[[62, 6, 37, 23, 22], [511, -231, 654, -496, -271], [-754, 347, -450, 357, 199]] => -450
[677, 36, 44, 131, 755] => 44
[191, -700, 543, -131, -75] => 543
[-102, 474, -492, -753, -188] => -492
[-659, 124, -716, -111, -371] => -716
[[-193, 73, 44, 64, -633], [484, 134, -206, 54, 743]] => -206
[-432, 572, 606, 581, -250] => 606
[[-85, 138, 249, 93, -622], [-207, 25, 786, -302, 26]] => 786
---
array([-1.6,  0.4,  1.5,  0.2]) yields 1.5

array([[-0.02, -0.10, -0.03, -0.05],
       [-0.04,  0.22,  0.07, -0.01],
       [ 0.09, -0.17, -0.04,  0.02]]) yields -0.04

array([ -97.25, -101.82,  156.10, -105.69]) yields 156.10

array([-0.322,  0.713,  1.328, -1.292]) yields 1.328

array([-12.6, -15.7,  11.2,  16.0]) yields 11.2

array([[ 137.922, -159.216, -140.231,   50.838],
       [  -5.839, -128.065, -125.858,   19.489]]) yields -125.858

array([-167.43, -154.45, -157.28,  121.48]) yields -157.28
---
[-149.564, 125.070, -3.500, 138.424, 108.813, 16.849] yields 16.849, -149.564
[4.596, -12.043, -1.906, -2.684, 3.166, 19.438] yields 19.438, 4.596
[-0.19, 0.05, -0.03, 0.20, 0.15, -0.02, -0.12] yields -0.12, -0.19
[[-30.1, 11.9, 129.1, 8.5, -50.8], [-28.7, 15.7, 137.0, -15.2, -40.4], [-125.2, -148.1, -14.9, -79.8, 6.3]] yields -50.8, -125.2
[-165.985, -56.604, 105.118, -35.362, -78.722, 91.794, 78.038] yields 78.038, -165.985
[-0.63, 0.39, 0.46, 1.32, -1.29, 0.86] yields 0.86, -0.63
[0.5, -1.8, 1.6, -0.4, -1.2, 0.3, -0.6] yields -0.6, 0.5
---
[-11.442   9.454  13.234  14.527]	14.527, -11.442

[-0.02 -0.14 -0.12  0.08  0.15  0.04]	0.15, -0.14

[ 14.384 -14.076   6.428  -0.878]	14.384, -14.076

[[-10.26  -7.07 -12.07  -6.15 -17.12  -0.87  -4.79]
 [ -7.26 -21.53  12.90 -17.53 -13.10 -24.62 -24.50]
 [-16.00  -7.77 -12.77  -1.22 -12.85   3.73 -13.60]]	12.90, -24.62

[[-0.020 -0.074  0.024 -0.213 -0.072 -0.014]
 [-0.021 -0.075  0.018 -0.186 -0.072 -0.017]
 [-0.182 -0.058  0.026  0.132 -0.065 -0.085]]	0.132, -0.213

[[  32.5  158.4  -24.5 -137.3   59.9   -3.2   88.8]
 [ -30.3  -34.7   31.8  -11.0  -52.8   77.1  -53.7]]	158.4, -137.3

[-1.04  1.61  0.52  0.76]	1.61, -1.04
---
783,431,289,-465 Answer: 783
-112,540,-298,-770,-234,-622,43 Answer: -112
-678,-798,273,-617 Answer: -678
-615,152,86,-35,-114,-162 Answer: -615
-302,24,-283,731 Answer: -302
-366,268,-165,-128,255,-670,-45 Answer: -366
-671,546,-342,605,67 Answer: -671
481,-684,-572,37,-487,10 Answer: 481
---
array([3, 0, 4, 8]): 4

array([[-944,  530, -902,   74,  -76,  812],
       [ 669,   64, -116, -415,  -64, -666],
       [-573, -101, -227,  280,  302,  299]]): -666

array([7102, 8256, 8623, 2886, 1141]): 7102

array([24, 15, 43, 78]): 43

array([5993, 5129, 6414, 9759, 5634, 7592, 3226]): 5634

array([8, 2, 8, 3, 4]): 4

array([153, 224, 429, 137, 408, 543, 772]): 224
---
345  454  515  409  692  487  461
316  481  528  407  627  468  485
573  366  582  123  855  297  218
⇒ 481

-937  -559  -892  -188  -917  -692
-976  -975  -946   801  -967  -973
-937  -797  -946   -78  -792  -692
⇒ -975

173  157  246  158  142
 15  120  120  111  125
 67  206  227  153  135
⇒ 120

23  47  39  31
75  37  42  40
23  42  46  45
⇒ 37

1435  3230  6994  5579  3288  7870
5190  3117  6446  6884  7034  2637
7708  7874  3310  5234  7022  7443
⇒ 3117

 97  165  120  222  131
 72  172   55   98   82
144  149  107  107  126
⇒ 172

824  989  596  666  209
824  916  352  204  855
824  943  688  464  609
⇒ 916
